In the data rows, the value 128 means zero.
Every row has a hidden score. In each pair, how much higher is the second row's than the first's? 15 means about the same, 30 much higher and 0 much lower. The score is a weighted sum of the row's numbers plus the product of two more (or one squared), each taken from its middle value.
[124 129 122  90 156 137 181 165 109 165 118 146 130 100 156 180 110  70 147 161 124]
[114  90 148 138 144 132  63  74 188 139 120 135 179 161 138 109 105 139 126 152 177]: 16
[ 86  93 145 109 106 158 158 128 113 143  69 116 123 125 109 114 112 150 143 166 142]
[101  93 139 153  92 143  77  75 181 146 109 125 153 120 143 150  97 142 120 146 161]: 15
[116 150 137 106 187 168 170 129  99 121  87 156 139 130 139 137 102 116 100 137  78]
[ 99  73 123 120 143 228 102  28  80 211 117 122 193 188 155  98  74 170 119 197 190]: 20
[ 93  96 152 146 184 157 149 124 111 135 154  98 158 165 170 134  91 194 119 135 146]
[121 134 143 151 172 108 130 145 133  60  99 151  93 133  75  76 178 116 181 113 111]: 22
[142 140 141 121 180 142 144 128 123 137  76 123  75  91 142 174  99 119 151 138 122]
[116 119 118 130  96 101 128 149 118 139 104 150 119 124 113 119 156 133  86 129 133]: 10
[130 154 129 105 115 135 182 164 107 105 106 112 148  91 161 190 117 139 137 137  91]
[ 79  93 171 187 160 149 112  99 111 151 138 156 115 154 137 114 116 142 117 147 138]: 17
[107 123 156 174 121 158 105  86 104 146 131 210 148 187 156 101  96 237  68 138 120]
[166 155 118  75  71 117 169 171 131 140  98 115 146  75  70 123 161  74 118  89 123]: 6
[116 101 112  85 164 183 124  83 112 158 142  80 148 147 117 100 123 150 137 177 161]
[126 134 134 108  75 122 147 146 111 149  83 135 124 130 125 124 117 112 111 158 117]: 14
[123 142 139 132 153 146 159 138 131 132 116 118 149 148 161 139  86 118 128 162 102]
[ 98  94 142 124 157 127  83  94 178 148 184 135 134 163 157 122 122 177  89 154 153]: 13
[137 139 134 134 118 103 100 126 134 104 138 142 126 132  96  97 156 112 142  89 120]
[153 137 116 132 138 129 122 123  75 152 132 140  83 181 156 107 137 173 100 136 137]: 14
[119 101 116  99 143 146 142 126 121 110  76 158 127 132 177 168  60 112  63 167 162]
[169 168 118  89 145 149 166 142 109 123 155 144 154  90 126 160  98 139 109 146 103]: 16
[153 155 124 133  78  71 122 167 148 111 141 122  71  96  81 115 171  82 226 100 112]
[ 85 104 168 181 169 153 102  86 128 119 175 163  99 175 186 137 106 188 149 130 123]: 15
[111 144 124 154 109 112 151 157 126 165 140 197 119 157 138 112 121 124 146 128  83]
[160 111  94  84 141 182 108  68 136 155 142  89 234 160 124  97 105 176 123 179 189]: 20
[129 125 118 138  88 145 113 101 138 124 132 103  97 142  90  85 159 118  79 109 134]
[ 97  92 137 115 160 195 140  84  86 147 118  56 143 138 188 173  57 152 132 159 156]: 18
[191 196 115 121  84  75 145 183 143  95 142  37 110  96  94 126 171  83 114  29  80]
[110 110 122 105 167 176 136 101  98 139 115 119 159 122 157 158  88 110  54 155 141]: 5
[131 117 146 123 114 130 199 183  96 129  96 135 191 127 140 140 111 118 122 147 146]
[131 113 104 144  98 116 137 144 131 108 109 159 108 135 137 130 137 145 165 126 155]: 17
[126 114 155 124 116 155 145 120 108 136 119  94 185 105 193 206  70 137  99 165 150]
[132 121  88 127 130 151 125 108  92 154 178  90 145 151 106  88 145 164 156 133 145]: 16
[114  97 121 100 137 150 203 171  80 156  62 126 168 121 165 164  97 122 126 131 163]
[156 137 128 104 184 128 148 142 112 171 177 152  92 186 123  74 107 195 127 121 143]: 12
[106  70 131 113 185 207 117  57  71 175 146 121 170 183 141  91  77 172 119 205 200]
[107  96 159 100 168 160 185 146  60 130 102 146 132 123 172 168  66 153 148 155 155]: 10
[134  97 106 118 129 102 115 140 132 142 128 154 135 119 113 122 165 102 157 115 184]
[ 81  94 148 124 148 166 181 139  34 148 135 120 136 138 156 144  78 141 123 174 138]: 15
[233 192   0   1  83 101 176 188 104  38 129  64 125 114 140 148 178 126 130  72 129]
[170 171 126 124 118  53  92 158 153  60 173 146  97  98  54  90 202  84 185  50 100]: 13
[118 112 136 137 128 129 121 121 132 118 137 168 141 159  96  74 175 105 120 145 145]
[114 129 179 176  87 115 120 131 128 190 159 131 123 148 114  98 145 121 193  99 113]: 15
[145 143 129 107 169 152 139 117 135 173 123 134 151 150 151 128  92 105 129 161 121]
[108 117 163 128 112 144 181 155 106  81  50 162 167 110 135 149 115 120 109 147 123]: 19
[ 97  95 136 154  91 131  91  97 196 140 168 120 147 139 142 131 125 176  94 120 150]
[101 122 136 126 123 164 161 124 106 108  71 134 180 130 176 167  86 132 100 165 111]: 17
[175 152  93 117  98  58 129 184 113 118 123 168 103  82 114 158 157 126 144  78 137]
[112 123 130 148 141 134 119 115 135 136 141 175 100 137 180 165  98 189 118 121 122]: 17
[101  98 140 122 173 203 132  71  98 136 132 149 161 158 169 137  91 141 133 164 152]
[191 167 107 131  87  78  90 137 160  90 152 109  80  83 100 144 156  63 153  50 127]: 21
[ 91 108 124  94 166 164 130 103 128 158  82 133 138  98 171 191 100 114 108 146 122]
[111 126 114  97 145 152 139 117 103 125  57 120 138  94 116 149 130 124 174 139 119]: 19
[126 145 146 120 112 146 118 107 150 114  85  84 147 128 156 152  95 141  93 151  97]
[116 124 118 153  97 135  89  89 175 150 162 122 137 140 150 137 112 136 135 126 121]: 15
[125 133 132 162 171 130 133 130 150 171 104 165 143 135 127 120 139 123  97 116 118]
[ 95  95 114 113  90 140 168 151 112  98  97 128 121 137 157 144  98 154 105 138 150]: 14
[138 186 129 127 100  62 131 184 159  75 132  79  90 104  83 108 163 108 167 100  43]
[125 135 149 137 109 124 142 144 136 152 131 172  90 136 106 101 142 144 128 113 114]: 12
[ 94 122 203 184 197 141 135 123 101 129 119  95 101 159 132 103 129 156 164 144 107]
[219 205  56 101  53 123 161 161 123  67 145  71 115 122 116 123 187  92 160 101  91]: 16
[ 84  77 142 158 113 108 130 144 127 152 133 125 101 154 124  99 131 188 117 149 163]
[125 132 148 145 147 103 115 138 108 141 127 149  83 118 112 125 145 134 181 105 119]: 16
[225 177  40  63  53 134 191 172  97  63 144  96  87  73 125 173 176  96 172  82 142]
[152 133  94 116  85 118  85 102 188 123 137  92 119 127 121 120 155 121 148 109 146]: 12
[120 109 151 143 127 127  94 102 144 123 141 138 117 138 145 130 123 174 180 146 149]
[148 164 137 152  77  69  74 131 176 115 113 127  66  70  99 154 164 115 210  71  88]: 17
[ 92  94 136 148 159 127 123 125 148 112 109 167 122 134 155 144 125 178  80 154 149]
[129 132 145 118 125 195 179 116  84 132  79 173 117 150 116  95 106 130 153 167 125]: 26
[156 127 113 120 160  74 140 181 137 156 142 139 150 100 112 140 158  83 117  98 161]
[130 155 123  98 124 110 155 166 103 107 145  95 131  64 102 162 118  97 131 129  84]: 11
[230 201   0  44  59  86 167 193 123  29 149  84  83 110 138 154 172 106 199  72 111]
[199 200  61  30 116 103 199 205 115 139 119  93 178  96  80 113 159 105 116 115  81]: 10
[ 97 111 132 130  97 164 147 116 106 135 120 138 131  95 163 191  97 117 152 151 126]
[121 129 138 161 135 123  88  98 156 101 113 108  81 158 146 117 123 116 135 121 121]: 17
[133 126 149 159 108 153 120 102 112 127  95 142 117 175 154 111  79 147 124 144 134]
[184 168  69 105  78 102 153 169 116  93 158 122  78 130 131 130 165 118 152  72 118]: 13
[116 131 125 128 123 120 106 117 138 104 144  91  92 144 129 115 144 121 103 129 109]
[120 128 107  91 144 156 206 168  69 146 116 133  82 119 140 145 100 101 126 161 120]: 13
[142 128 139 144 111  87  99 136 168 162 168  75  97 101 140 163 120 123 129 101 144]
[129 148 146 168 148 122  94 106 126 188  96 124 129 163  99  71 156 143 100 125  95]: 1
[143 137 129 129  94 101 112 136 151 154 152 142 112 118 134 145 136  99 152 127 129]
[166 146 104 125 112  73 145 185 121 108 108 180 134  87  81 123 191 118 108 100 133]: 12
[104 118 159 182 153 170 119  89  63 191 158 172 143 228 163  69 108 179  50 168 122]
[113 122 134 110 169 168 136 104 133 130  94 130 113 120 144 150  98 123  95 143 125]: 13
[158 132 152 136 109  95  95 124 152 142 151 120  99 125 108 113 173 101 125  85 153]
[197 162 111 119 128  98  87 120 150 164 100 126  94 106  40  69 214 113 110  97 142]: 9
[102 107 126 108 156 176 120  84 146 128  59  77 162 136 148 138  92 134  59 175 137]
[133 124 138  97 140 130 157 148 142 160  86 125 143 114 114 130 123  94 103 141 140]: 13
[100  75 163 135 157 190 133  83 102 148 106  78 173 145  89  77 158 146 100 153 186]
[ 91  97 152 140 139 162 152 120  50 131 142  70 136 122 128 134 112 135 152 165 143]: 16
[120 107 140 135 184 182 120  81 104 160 111  97 139 159 142 111 102 182 152 170 155]
[122 141 173 156 111 144 174 151 113 151  60 124 104 107 143 161 119  73 133 142 102]: 14
[107  98 165 133 129 159 154 123  95  98 103 137 147  90 168 197  73 141 117 166 154]
[102 103 114 126 194 153 138 115  99 128 121 130 121 197 124  64 121 127 139 139 145]: 15
[181 151 129 128 150  82  93 138 159 172 124  78 190 100  43  76 219 117 165  87 145]
[133 129 100  98  83  99 128 149 126  84 136 138 109 135 108 106 158  91 144 125 133]: 13
[140 158 139 143 126 123 122 126  83 163 117 139 176 196 131  71 145 185  82 114  92]
[126 126 120 110 158 114 165 169 115 105 133 136 115  92 114 146 145  90 125 113 128]: 10
[179 174  87 114  92  46  99 170 166  83 202 146 106  88  54  95 183  90 156  65 102]
[132 122 107 113 154 108 115 134 125 147 168 134  93 134  95  91 161 136 153 104 141]: 16
[134 171  81  68 101 141 196 173  94 145  94  94 110 107 122 141 118  73  82 146  66]
[173 187 125 139  58  70 160 199  89  41 167 108  88  98  68 101 167  90 149  57  75]: 19
[108 121 140 174 107 121 109 118 157 160 145 134 120 136 134 127 144 137 117 105 117]
[102  98 175 174  70 145  56  58 178 154 154 167 141 162 124  95 139 186 109 121 152]: 14
[202 149  75  66 205 163 135 106 119 168 100 121 226 145  65  56 138 133 126 163 170]
[164 120  85  94 101  92 160 181 129 145  89 213  63  98 105 137 135 106 187 101 179]: 11
[108 121 126 147 144 126  93 100 155 162 174 144 149 140 149 137 127 167 135 137 120]
[160 160 114  70 154 119 150 152 115 100  44 153  95  46 103 179 126  82 196 129 108]: 17
[115 112 120 155 121 168 117  87  79 189 150 118 143 190 124  73 119 202  94 177 140]
[158 153  95 122 143  80 140 174 126 155 109 174 123 118  55  70 199 122 107  74 115]: 5
[131 132 138 138 108 123  95 106 186  88 160 166 154 129 133 133 141 141 119 135 122]
[ 95 104 104 136 136 149 121 106 102 177 175  83 137 162 145 114 113 139  81 157 135]: 15
[ 98 108 137 162 205 174 120  87 123 130 147 144 151 113 153 166  91 144 112 158 129]
[ 82 102 170 171  79 147  79  73 166 178 159 104 152 172 158 114 117 162  71 148 126]: 14
[115  94 166 166 183 139 106 103 142 155 141 173 119 155 105  83 147 149 154 166 168]
[123 140 122 139  64  88 110 147 126  85 199  95 101 127 102 106 144 112 129  81 103]: 15
[ 60 115 174 147 166 110 139 149 126 120 170  21 107  60  65 134 146 129 104 144  80]
[163 125  64  84 129 145 142 126  83 109 193  65 117 163 171 133 104 148 125 103 169]: 22
[110 100 125 120 146 168 177 135  81 154  97 120 158 146 156 136 103 154 101 180 154]
[165 170 120 128 106  83 103 145 135 119 147 103 142 122 125 133 159 125 165  77  90]: 16
[ 91  98 160 154 127 155 122 100 127 127 124 137 109 131 135 131 100 154 126 171 139]
[125 130 106  80 116 141 184 160 108  92  94 151 167 128 124 124 120  90  88 138 123]: 11
[115 126 108  80 131 152 164 139 105 108 158 120 129  92 151 180 100 115 118 135 119]
[180 146  64  97 127 131  87  94 107 150 158 142 130 160 125  95 147 127  91 104 152]: 16
[104 116 149 162 150 113 103 121 157 131 136 107  80 118 119 129 125 144 135  93 125]
[126 133 140 135  90 139 132 123 132 137 140 126 139 114 115 129 119 114  89 157 122]: 12
[112 123 164 123 150 169 190 143  67 110 134 115 158 139 112 105 117 128 148 146 123]
[111  95 131 166 138 173 120  86 109 219 174 157 182 224 116  29 122 189  55 150 165]: 12
[146 149  95 123 133  86 122 155 130 124 108 107 127 123 115 122 156 109 138 118 111]
[150 134 129 112 164  78 158 191 159 136 141 186 116 111  59  79 176 124 188  86 144]: 12
[ 86  90 161 162 152 151  85  76 112 147 113 163 129 181 161 109 102 167 122 134 151]
[102 100 139 136 173 141 133 120 119 147 142 158  84 154 175 145  98 147 157 147 151]: 15
[132 123  83 134 125 126 135 134 125 124 154 144 133 137 135 127 126 154 153 141 138]
[192 185  51  43 102 135 173 157 139 100  93  89 212  84  52 100 194 108 100 118  96]: 19
[101 101 129 125 159 183 132  87  75 137  97 151 124 156 120  96 113 162 120 178 147]
[149 135 146 168 134  81 108 150 134 133 153 204 102 105  64  93 205  88 161  76 139]: 2
[ 78  83 145 132 174 184 143  97  91 118 124  95 159 136 112 105 132 173  82 182 154]
[ 94  99 130 137 167 181 171 120  58 160  66  87 190 156 142 117  95 133  85 171 143]: 13
[ 93 114 154 170 148 114 115 129 159 147 158 169 106 132 147 144 119 130 106 118 116]
[154 160 134 106 127 152 145 122 104 140 123 129 114 103 172 189  92  80 143 139 100]: 18
[143 126 124 115 111  97 104 134 165 156 119 124  88 121 102 110 151 122 169  94 144]
[203 216  37   8 105 125 184 176 110 113  60 134 155  89  75 114 169 128 125 121  58]: 17
[106 124 132 151  57  92  42  87 197 100 163 173 139 103  79 108 182  98 172 123 118]
[104 122 177 185 133 125 109 116 135  78 170 174 117  90 159 188 109 179 123 150 113]: 7
[153 136  96 103 138  72  90 140 161  98 116 175 134  84 120 161 165 134 152  84 141]
[111  89 142 138  74 140  94  92 159 150 145 131 182 120 135 143 129 168  69 156 173]: 17
[105  91 104 158 157 110 119 134 157 133 138 201  58 131 148 141 124 138 140 109 165]
[ 98  90 123 150  63 126 125 127 179 154 137 162 168 159 157 127  97 161  81 149 160]: 11
[144 123  97 134 108 100 126 148 132 124 157 125 108 151 115  97 132 124 192  98 153]
[135 150 154 158 119 123 148 148 113 126  83 102 125 141 133 122 130 148 174 115 102]: 17
[ 83  66 122 140 118 148  92  85 166 167 171 141 137 152 213 183  77  99  73 159 186]
[129 110 171 186 147 149 102  90 107 173 154 168 128 177 154 108 110 159 105 159 161]: 4
[127 141 125 110 119 122 180 176 108 101 132 160  98  97 115 142 127 120 169 154 107]
[112 125 138 160 173 148 113 103 121 144 160 148 141 171 148 110 116 175 149 139 118]: 16
[119 112 137 144 112 105 119 140 167  91 111 147 130 119 119 127 141 148  87 150 148]
[ 88  76 162 161 128 148  59  56 204 149 141 164 146 151 162 137  88 163  61 153 177]: 16
[125 113 140 158 106 132  94  96 145 162 137 132 163 129 125 126 126 125 107 128 155]
[101 128 117 131 112 122 126 131 141 137  79 198  91 127 148 148 124 131 182 134 103]: 15
[163 126 108 121 115  86 125 159 161 112 120 157  70 102  38  72 228 102 177 103 164]
[ 95 104 168 139  98 122  83  97 186 164 193 154 211 158 169 137 110 153  91 141 134]: 12
[ 90  84 134 161 153 131 107 107 168 157 166 144 110 133 131 126 139 170 135 127 165]
[226 226   0  69  68  96 171 190 115  67 158  42  57  89 135 167 208 115 199  59  65]: 20
[130 106 143 155 162 125 120 124  97 152  97  93 133 162 129  97 142 147 156 121 168]
[ 79  62 181 154 149 205 146  82  79 136  96 110 148 174 134  93  80 143 124 165 188]: 17
[201 192  27  65  88 113 164 168  79  78 156  66  70  98 116 144 196  82 171 112  94]
[139 134 138 152  99 125  91 100 164 151 123 124 138 167 134  98 121 127 176 124 130]: 17
[118  94 165 139 153 187 150  98 103 151  85 106 145 121 171 171  74 154  86 182 174]
[ 75 101 132 147 153 140 121 111 132 154 169 183 106 170 134  96 134 162 123 142 120]: 10
[169 193 109  85  78 128 164 157 101 155 127  89 149  79 115 161 148  83 124 102  60]
[130 112 126 156 130 122 146 146 121 136 176 109 171 121 149 153 121 146 131 112 157]: 17
[169 160 121 102 146  80 161 193 133 165 103 174 135 102  51  83 204  84 163  93 113]
[113 101 156 178 141 119 101 113 136 135 138 115 136 168 113  81 164 138  97 135 156]: 19
[136 142 144 142 138 103  78 108 194 121 185 115 105 131 106 106 166 124 160 120 115]
[152 168 130 138 116  68  82 140 149 129 185 121  95  89  84 123 137  70 148  69  88]: 15
[120 107  93 122 114 118 123 133 132 130 118 149 110 141 119 108 169 131 157 121 155]
[140 141  98 129  87 117 129 138 146 117 122 139 164 150 104  85 135 124 148 113 118]: 20
[164 119 123 136 191 123 116 122 123 134  88 163  97 130 174 166 120 142 157  89 182]
[ 83 108 119 129 141 138  98  96 156 110 165  72  83 125 110 114 147 138 122 169 117]: 5
[ 84  95 132 106 158 163 174 137  91 127 135 122 158  99 166 187  94 158 105 160 137]
[164 163 118 144 127  79 128 168 155 114 129 128 106 100 101 129 173  81 182  71 106]: 20
[107  85 156 158 132 223 149  70  84 184  87 145 146 147 102  91 108 132 129 195 177]
[150 168 127 154  92  66 148 192 109  86 120 100 103  97 132 158 155  44 134  64  84]: 8
[129 106 122 111 159 156 138 114 108 136  81 141 121 110 141 155 113 118 169 127 162]
[ 96  84 183 180 183 172  78  52 132 181 144 131 154 189 139  84 113 179 128 170 168]: 15
[108 119 132 136 143 120 136 143 116 110  85  79  81  79 125 168 127 114 165 135 125]
[ 62 101 166 168 132 127 147 144  95  98 145  55 132  95 143 169  91 108 121 113 105]: 14
[124 116 151 110 159 170 178 135  70 160 124 100 185 171 144 105 110 159 125 169 146]
[105  92 169 166 165 134 116 112 103 145 123 128 154 159 136 106 141 137  87 102 168]: 17
[ 85  97 160 157 103 119  68  88 202 138 162  91 160 152 160 135 123 125  93 150 135]
[136 142 131 108 117 155 155 129 109 131 116  95 161 121 134 141  84 136 142 156 113]: 17
[ 84 103  91  71 116 154 176 145  55 138 134  93 148 114 140 152  93 163 121 138 125]
[ 96  77 159 129 199 200 129  73 115 149 108  95 185 146 151 134  98 168 124 185 181]: 18
[177 208  54  38  60 110 142 153 136  78 130  88 136  87 157 191 124  72 129 135  46]
[158 138 114 134 120 131 122 120  94 183 143 130 133 152 118  99 147 146  72 110 137]: 16
[136 127  90  79 156 112 135 146 145 100  71 136 153  73 116 165 133  38 150 100 136]
[121 101 161 154 122 108 160 169 117 177 149 160  73 110  91 112 160 123 168 106 165]: 20
[ 85  79 159 132 115 155 153 126  88 152  98 119 161 143 158 142  89 102 103 152 167]
[116  82 122 106 184 186 160 108  64 177  96 104 159 154 135 112 100 125 152 171 193]: 17
[ 83  98 162 155 105 130 167 157  80 124 204  84 118 109 138 156 104  93 115 147 133]
[ 77 123 176 168 137 157 111  92 155  92  93 133 142 112 180 189  71 135 111 141  88]: 19
[114 114 172 152 109 108 137 151 124 162 125 146 118 155 144 119 116 166 131 130 137]
[178 185 118 132 163  69  78 137 208 124 137 150  82  86  47  94 203  62 106  58  81]: 17
[172 163 157 147 144  74 142 182 125  76 142 134  80  87 139 172 123 104 129 105 114]
[100 126 131 102 118 142 157 140 103 148 109 118 116 111 198 205  67 106 122 153 102]: 15
[166 136 110 107 163  74 130 170 151 168  93 138 138 123  35  51 203 111 157 100 152]
[174 142 122 129 166 113 157 163 112 141 104 163 115 121 103 110 166 134  86  85 153]: 19
[ 86  68 153 128 164 176 174 126  58 139 124 101 160 139 136 123 110 168 107 159 183]
[141 109 142 124 170 144 121 110  91 137 110 117  89 193 112  55 122 157 169 133 171]: 17
[104 134 146  94 128 114 122 134 151 122 138  89 156 100 105 133 124  92 127 135  92]
[137 109 146 112 171 155 176 145  93 122  97  94 149 115  98 116 122  99 163 174 168]: 18
[136  94 129 124 162 177 155 112 108 145  63 150 131 136 179 167  77 155 121 162 194]
[ 85 100 156 161 101 119  79  96 145 135 167  85 131 183 104  60 168 171  74 143 132]: 13
[146 161 164 162  80  63  94 151 156 116 143 141  99 133 128 125 135 103 144  87  92]
[142 142 140 185 133 117  85 102 166 102 133 125  89 136 148 139 134  91 136  92 118]: 21
[116 134 146 130 122 138 158 143 122 125 102 116 121 111 137 153 117 104 122 140 104]
[154 174 155 154 124  81 114 157 143 127 115 117 103 136  91  89 159 124 155 106  77]: 16
[117 112 128  89 143 170 167 125 112 142  73 135  98 122 132 137 108 137 175 138 142]
[ 98 102 135 141 100 130 127 125 143 159 148 174 137 140 162 147 101 157  70 161 142]: 11
[ 86  97 137 119  98 166 151 116 124 110  45 152 121 120 178 181  88 128 142 145 140]
[122 124 161 143 148 148 155 133 117  97  78 101 136 104 127 149  91 106 135 153 128]: 17
[158 144  87  56 140 114 188 186 118 118  76 191 170  75  28  87 177  89 128 135 131]
[140 137 130 134 106 120 102 112 157 123 167  87 129 132 158 149 122 139 124 135 126]: 12
[118  90 126 147 172 129 117 119 136 126  96 141 126 166 182 143  87 150 119 135 179]
[130 117 141 134 121 117 105 117 175 129 128 167 109 134  84  85 173 124 146 103 149]: 11
[123  93 104 119 134 107  93 119 170 161 118 155 127 131 127 123 143 119 134 126 182]
[177 171  84  53  93 114 225 215 105  78  94  82 159  85 154 189 136 113  56 104 106]: 15
[134 114  94  69 144 156  97  83 103 186 114 162 147 147 118 102  94 125 132 172 158]
[170 147 139 150 154  80 121 161 145 130 133 169  83 119  66  78 190 119 114  92 138]: 12
[127 130 123 106 120 143 180 158  89 102 114 127 116  94 119 153 115  92 165 131 121]
[144 135  85 112 107 115 126 137 176  94 159 120 127 115 140 152 127 131 118 115 132]: 15
[145 182  84  53 137 143 166 147 112 142  74  95 161 112 114 129 121 104 121 174  54]
[ 78  75 153 162  94 124  95 106 190 149 133 170  88 151 129 108 132 129 140 129 164]: 10
[ 98  82 122 173 122 153  98  87 155 150 141 131 190 158 142 116 109 180  87 150 176]
[144 136 177 137 172 164 174 136  80 141 117 118 178 147 190 165  60 153 114 162 131]: 14
